(in the rows, 128 means zero)
One turn moves each row of this set onto another row. After a few examples, where does it send each row asked below?
mer: [146 146 104 148  94 136 135 105 158 100 124  96  89 115]
zor: [144 158 117 127  92 135 112 118 155 130 142 108 115 120]
tifi: [153 147 122 139 147 111 141 132 154 126 119  87  74 124]
litez: [162 150 100 147 104 141 138 103 149  96 114 107 104 120]
Verab: [166 133  98 142 142 118 132 128 171 141 126  99  95 126]
Mufun: [166 151 104 131 145 126 126 113 160 141 143  86  80 122]
noz: [161 130 130 156 126 141 111 107 153 120 111  80 107 132]
gomo: [131 145 140 149 143 150 131 113 131 121 145 115 110 134]
bir: [153 126 128 135 143 119 143 135 159 120 114 101  83 128]
fekur: [169 139 129 158 137 131 123 108 139 121 109  85 126 118]
degi: [129 167 116 148 114 154 134 122 138 132 143 111  79 135]
nam: [146 164 112 133  97 122 119 124 151 134 137 108 126 113]
Ziso: [159 162 102 149 109 129 147 104 139 101 121 103 111 103]
sopo: [152 144 137 158 131 120 127 109 137 127 127  74 118 103]
gav: [125 133 128 165 134 134 135 132 145 128 130 120 115 138]
febal: [164 140 121 120 148 132 136 108 151 132 153 100  97 108]
tuma: [156 163 108 128  99 141 108 114 152 128 132 110 116 130]
dabo: [159 170 104 135 103 129 115 120 148 132 128 111 127 123]
gibi: [162 134 135 124 154 129 145 123 145 112 121 106  90 122]
muv: [130 157 112 173 138 129 126 131 143 138 125 100  99 145]
Zapaz: [164 122 115 130 144 124 143 123 162 132 137 114 112 113]
Zem: [140 159 112 156 122 144 151 135 134 131 126 133 113 129]
nama: [142 162 103 158 118 152 135 130 143 131 123 122  91 147]
vumu: [136 170 123 157 146 146 122 112 128 130 141  98  95 141]
siluz: [144 134 137 155 120 129 115 108 151 126 127  68  99 115]
mezit: [162 155 128 129 156 121 143 120 138 121 126  91  80 118]
sed: [143 158 106 151  99 123 144 106 147 105 132  92  96 100]
lani: [128 163 124 147 119 145 149 125 128 131 147 122 101 118]

Ziso turns into sed
gav turns into gomo
Now find these:
degi turns into nama
zor turns into tuma
Verab turns into Zapaz
gibi turns into mezit
sopo turns into siluz

